Turns, then the turns between two rows, first turn first; the first pair answered
j_962 (before -> after):
[  9   2  -7 -12  -2 -11   2   2  -1  -3   5  -8   3   2   4 -17   2  15
 -14  -1   3  -2 -16]  ->  [  8   4  -7  -8  -2 -13   4   0  -1  -4   6 -12   4   6   5 -15   1  10
 -13  -6   0  -4 -17]
[-15  -3   1   4 -13   7 -17   9  10   8  -8  -1  -3   7  22  -9  13 -14
  -4 -15  17   0   0]  ->  [-12  -1  -5  13 -12   8  -6   6   6   5  -5  -5  -2  19  19  -3  10 -16
   2 -20  10   1  -1]
[-10   9  -4   6 -19   3   7  18 -10  -2   7 -17  13  -3 -12  17   0   4
  -4   0  -3 -18 -18]  ->  [-12  10  -3   3 -18   0   6  21 -12  -3   6 -19  14  -4 -13  17   1   7
  -5   2  -3 -20 -15]
[-13   7   0   9   7  30 -11 -13   9   8   0   6  -3   9  26   7  11 -12
   4 -13   6   9   4]  ->  [-14  10   0   9   9  33  -7 -16   6   6  -1   9  -5  10  27  11   6 -12
   5 -12   2   8   7]
j_873 (before -> after):
[ 22   7  -8 -14  -5  -8   4  -3   2 -19  -1  -3  -5   7 -19   9  -3  10
   3   7  -5 -12   4]  ->  [ 20   4 -15   2  -5  -3   4 -11   8 -14   6  -9  -2  25  -4  13  -2  -4
   5 -12  -4  -2   1]
[-18   8  -6   6   5  14  -3  -7  -5  11   3  -4  -2   9   6  18   1  -4
  13  -3  -5   6  16]  ->  [-21   3  -3  -1   4  12 -16  -1   1  14  -1   5   0   2   6  11   8  -8
   9  -1   4   5  16]
[ -5   8  -4   1   7  17   5  -3  -4   7   2  -5  -6 -14  15 -11  -2  18
  -8   0   5  10  -7]  ->  [ -5   8  -5   1   5  17   4  -2  -2   8   5  -6  -7 -12  17 -12   1  16
  -8  -1   4  11  -7]
[  0  12   5  -7  17  16  14   0   5 -15   4  -5 -15  -2  -8  24 -13  18
  -7  11  -9  -2   6]  ->  [ -8   9   1  11  17  20  12  -8  14  -2   7 -13 -11  16  10  27  -7   1
  -3  -8  -5   7   0]
j_413 (before -> after):
[ 13   5  -5 -10  -4 -16   3   0 -11 -16  -4   0  -2 -14 -18  -1   4   7
 -11  22   3 -15   1]  ->  [ 12   1 -13  18  -6 -12   5 -13  -6 -12   3 -11   5  18  -7  14   3 -18
   6   2  -1 -11  -3]
[-16  -3   0  10  10  11 -10  -9   4  10  11  -8  -2   4  12  -6  13  -4
 -12 -11   4  13  -3]  ->  [-11   2  -1  -7  10  13  -2  -3   0   1  11  -1  -7 -11   2 -13   7  19
 -18   8   2   9  -5]
[  6 -13   7   9   6  -3   7  13 -14 -11  -5   6   7  -3 -10  16  -1  -5
   7   7  -2  -3  12]  ->  [  6 -17   9   8   7  -3   2  14 -11  -5  -6   6   8  -2 -11  16   2  -8
   6   3  -1  -3  13]
[-11   2  -5  -2  -9  -5   3  -8  -3   4 -10  -5   2  15 -10  -5   3 -15
   0  -8  -6  -1   8]  ->  [-13   0   0 -11  -8  -7  -7   0  -3   4 -15   2   0  -2 -12 -15   5 -11
  -8  -1  -1  -3  10]
j_889 (before -> after):
[-14   4 -10   1   4  19  -2   4   9   9   4  -9   6  -3  17   0  11  -2
  -7 -13   6  22 -16]  ->  [-19   7  -3  -8   9  25 -10   8   4   6  -1   2  -1 -16   8   6   8   3
  -3   3   9  20  -3]
[ -2  15  -7   1   8   4   1  -4   1   0   9   0  -6  -2  12  -5  -8  13
 -16  -1   4   9  -1]  ->  [ -5  15  -4  -4   9   5   1  -3  -3  -2   6   6  -9  -7   4  -2  -8  13
 -12   6   5   6   5]
[-12 -11   8  17   8  17   0  -3  11   4  -2   1  -9   3  20  10 -11   5
  10   1  14   4  -5]  ->  [-13  -7  13  13   9  20  -2  -3   7   3  -4   5 -13  -1  12  14 -13   6
  13   9  10   5   1]
[ -2  -6   7  28  -1   4   6  -9   6  -9   0 -16  23   4  -4  24  18 -30
  19 -31  -6 -17 -21]  ->  [-11  -3   6  27   1  14   0 -12  13   2   8 -20  21   0  15  16  22 -25
   8 -36   7  -9 -23]

Between the rows of a pair lie 2 to 3 turns.
[ -9   3   7   9  12  25  -7  -7 -11  15  -3   7  -8  -3   0  22 -10 -13
  18  -6   4   4  22]  ->  [ 14  -3  -4  13   1  -3  12  -6 -13  -6  -5  -1   2  14 -22  16 -17  -9
  22  -9 -14 -14  11] : j_413 j_889 j_889
[ -2   8  -8 -11   8   4  -4  -1  -3   4  -2   5  -7 -16   6 -13  -4  20
  -5  11   1   0  -8]  ->  [  8   5  -9  -7   4  -9   4   0 -10  -8  -3   8  -1  -8 -17  -3  -9  14
   4  14 -10 -12  -3] : j_889 j_889
[ -8   3  -6   5   5   9   1  -8  -6 -12  -6   6  -2   3  -6  23 -12  -2
  11   0  -7  -4  12]  ->  [ -3   1  -9  12   0   3   5 -12   0 -11  -2  -2   4  17   6  14  -7  -4
   5 -14  -4  -1  -2] : j_889 j_889
[ 12 -15  -5  12   6 -21   0  -7  21   3   7   1   0  15  14   4  12 -20
  -6 -18   1   6 -11]  ->  [  8   1   2 -20  13 -11   3  -4  11  -4   6   9 -10 -16  11  -7   3  20
 -24  11   5   9  -5] : j_889 j_413
[  5   3  -2  11  -2  12 -11 -18  17   9 -11   0   7  10  23 -17   2 -11
  -3 -12  -5   3 -27]  ->  [ 15  11  -8  17  -2   7  11 -26   5  -6 -12  -6   7  20   2   0 -14  -6
   6  -2 -22  -2 -19] : j_873 j_873 j_413
[-19  17  -4   1  -1  35   0  -8   0  -3   6  11  -2   3  14  10  -8   1
  10   4   0  29  19]  ->  [ -9  13  -3   5  -6  18  10  -8  -7 -17   0   9   2  11  -8  22 -16  -5
  21   6 -15  17  23] : j_889 j_889
[  1  -9   0 -14   1 -16  14  12 -14 -13  -4  21  -5  -8 -14 -11  -1  17
 -11   4 -13 -14   0]  ->  [  0 -10  -8  -8  -3 -14  14  10  -3  -3   5  12  -7   3  13 -26   6  20
 -22 -10  -3  -6 -15] : j_889 j_889 j_889
[  6 -10  -2  -1 -10  -8   7  12  11  10   3  -6   6  15   6  -6  17 -16
   1  -6   7   0  -7]  ->  [ 11   2 -12  -2 -11  -3  26   2   3   0  11 -14   2  19   6  -6   2   3
  -6   1  -3   1  -8] : j_413 j_873 j_873
[ 13   4  -4   0  -2 -16  18  -5  -6 -14  -2   0   3   3 -15   5 -12   3
   2   5 -11  -7   0]  ->  [ 10  -6  -8   8  -8 -15   4  -5   7   2   3  -6   9  12   9 -10   5 -11
  -2 -15   4  -1 -16] : j_889 j_873
[ -3  19   5  -9  10  11  -3   4  -9   4  -5  24  -6 -18  -4   9 -13  19
  -6  20  15  -2  14]  ->  [-14   7   6   6   6  13 -17   1   6  22  -3  19  -2  -5  19   5   6  -6
  -5  -5  29   8   8] : j_873 j_873 j_873
[  3   7   7 -30   6 -11   5   7   2  12   1   8   0 -24  12 -28 -11  24
  -9   0  11  -8 -16]  ->  [-19   2  15 -12   6   1 -14   4  12  33  -2  13  -2 -18  24 -11   3 -13
   5 -15  25   2  -4] : j_413 j_413 j_889
[  8   6 -34  12   6   3  12  -5  -9   1   8 -14  -4  31  -1   9  -6   1
  15 -13  -1   1 -12]  ->  [ 12  15 -33  -2  10  10  15  -4 -10  -1   8 -10  -7  15   2  -3 -13  25
   5  -1   1   3 -14] : j_413 j_413 j_873
[ -3  -1  -5   7  -3  15  -1  -6   6  11   4  -5   0   1  24  -6   5   4
  -8 -10   9   9  -9]  ->  [  3   8   1  -3   1  10  14  -3  -9  -6  -2   2  -5 -10  -6   8 -12  19
  -3  16  -5   0   5] : j_873 j_889 j_873
[ 23  -5 -16  18  -2  -7   7 -13 -15 -17  -1 -10  13  -4  -6  23 -15  13
  -6  14 -28  -2 -14]  ->  [ 12 -12 -15  33  -2   0  -5 -14  -8  -2  -1 -10  13  10   4  34  -5 -16
   1  -1 -22   1  -8] : j_962 j_962 j_413
[  1  13  -1  -6   8   8   4  -1 -14 -11  -6  12  -6  -6 -20  14 -13  11
   4  26  -9  -2  13]  ->  [ 16   3 -18  11  -4 -11  16 -10  -6 -12   4 -10   6  21  -7   1 -13   1
   4  -2 -14  -2  -8] : j_889 j_889
[ 13   4  -2  -3  -5 -15   9  16 -15  -8 -12  -4 -14   6 -27   7 -11  -2
  10   3 -10 -11  12]  ->  [ 13   3 -15  11  -8 -12  11   6  -2   4   2 -20  -8  20   9 -16   0  -2
  -3 -26   2   0 -12] : j_889 j_889
[  7  12   4  -1   5   9   3   6   0  13   2  11  -4 -14  -7  -9 -14   7
   2   4  16   0  -4]  ->  [ 12   1   0  13   0  -1   3   2   1   9  -1   3   4   2 -13   0 -12 -16
  15  -7   8  -7  -5] : j_889 j_889 j_413
[-15   2  10  -7   3  22 -23   3   5  16   3   8 -11 -25  18  -9  14   8
 -16  10  18   7   8]  ->  [ -4  20   2   5   5  20  11  -8 -19 -12   0  -1 -12  -8 -13  23 -16  14
   5  23 -12  -1  22] : j_889 j_873
[ -3  21  -7 -12   3   4  13   4  -8 -14   5  13 -13   2 -14   9 -11  17
   0  23 -18  -3   7]  ->  [  9  16 -20   1  -4 -10  25  -4   2 -14  10  -4  -5  27   0   0 -10  12
  -3   1 -20   0 -13] : j_889 j_889
[-9  5  8  3  3  8 -7  6 -2 -1  6  5 -5 -8  2 10  0  8  5 10  0  4 13]  ->  [  3  -1   0  10  -3  -7   3   5  -5  -9   3  -1   2   9  -9  11  -3   2
  11   1 -11  -4   8] : j_889 j_889
